[[  11  -21  -20   -2    8]
 [  26  -44  -70   38   16]
 [  12   -6  -41    0   10]
 [  85    3  -24   13 -100]
 [  28  -48  -36  -25  -40]
 [  31  -52  -43   24  -54]
 [ -40   -8   37   37   21]
 [   3  -34   -6  -80  -30]]
->
[[ -21  -20   -2    8   11]
 [ -44  -70   38   16   26]
 [  -6  -41    0   10   12]
 [   3  -24   13 -100   85]
 [ -48  -36  -25  -40   28]
 [ -52  -43   24  -54   31]
 [  -8   37   37   21  -40]
 [ -34   -6  -80  -30    3]]

[[ 39  62  66   8  71  36  73  26 -84 -74]
 [ 51  17 -89  35 -74 -69 -39 -64  75 -22]
 [-25 -92 -61  -3 -10 -20 -76  38  45  25]
 [-87  48  79 -36  45 -44 -64 -65   0 -85]
 [-70 -57  -1  25  -1   9 -63 -73   0  77]
 [ 87  67 -22 -29 -38  51  56 -54  36  60]
 [ 66  16  86 -87 -40  29  68  69  50 -53]
 [ 48 -43  47  -5  -4  20  53 -29 -85  -7]]
->
[[ 62  66   8  71  36  73  26 -84 -74  39]
 [ 17 -89  35 -74 -69 -39 -64  75 -22  51]
 [-92 -61  -3 -10 -20 -76  38  45  25 -25]
 [ 48  79 -36  45 -44 -64 -65   0 -85 -87]
 [-57  -1  25  -1   9 -63 -73   0  77 -70]
 [ 67 -22 -29 -38  51  56 -54  36  60  87]
 [ 16  86 -87 -40  29  68  69  50 -53  66]
 [-43  47  -5  -4  20  53 -29 -85  -7  48]]

[[ -1   7  -5 -23   7]
 [-67  25   3  12 -23]
 [ 13 -26 -15 -65 -31]
 [-85  24   0   0 -42]
 [-74  28   8  35 -13]]
->
[[  7  -5 -23   7  -1]
 [ 25   3  12 -23 -67]
 [-26 -15 -65 -31  13]
 [ 24   0   0 -42 -85]
 [ 28   8  35 -13 -74]]

[[ -5   9   5 -11 -14]
 [ 16 -27 -10  32  43]
 [ 10 -18  -8  21  29]
 [-33  54  22 -65 -86]
 [-12   2  19  -2   3]
 [-19  30  12 -38 -51]]
->
[[  9   5 -11 -14  -5]
 [-27 -10  32  43  16]
 [-18  -8  21  29  10]
 [ 54  22 -65 -86 -33]
 [  2  19  -2   3 -12]
 [ 30  12 -38 -51 -19]]

[[  12  -58   38 -112  -50   10  -96]
 [ -59   25   66   13  -53  -45   33]
 [ -56   22   68   21  -40  -42   23]
 [ -93   69   36   57  -71  -79  110]
 [ -76   46   53   37  -58  -62   68]]
->
[[ -58   38 -112  -50   10  -96   12]
 [  25   66   13  -53  -45   33  -59]
 [  22   68   21  -40  -42   23  -56]
 [  69   36   57  -71  -79  110  -93]
 [  46   53   37  -58  -62   68  -76]]

[[ 50   0]
 [-23 -31]
 [-61  26]
 [-85 -10]
 [ 53 -27]
 [ 50  25]
 [ 35 -46]
 [-50 -29]
 [-60 -17]]
->
[[  0  50]
 [-31 -23]
 [ 26 -61]
 [-10 -85]
 [-27  53]
 [ 25  50]
 [-46  35]
 [-29 -50]
 [-17 -60]]

[[-36  65   6 -34]
 [  6   2  29   1]
 [-95  13 -65 -30]
 [ 61  21   5 -29]
 [  8  -6  23 -22]
 [ -8  43  41 -10]]
->
[[ 65   6 -34 -36]
 [  2  29   1   6]
 [ 13 -65 -30 -95]
 [ 21   5 -29  61]
 [ -6  23 -22   8]
 [ 43  41 -10  -8]]
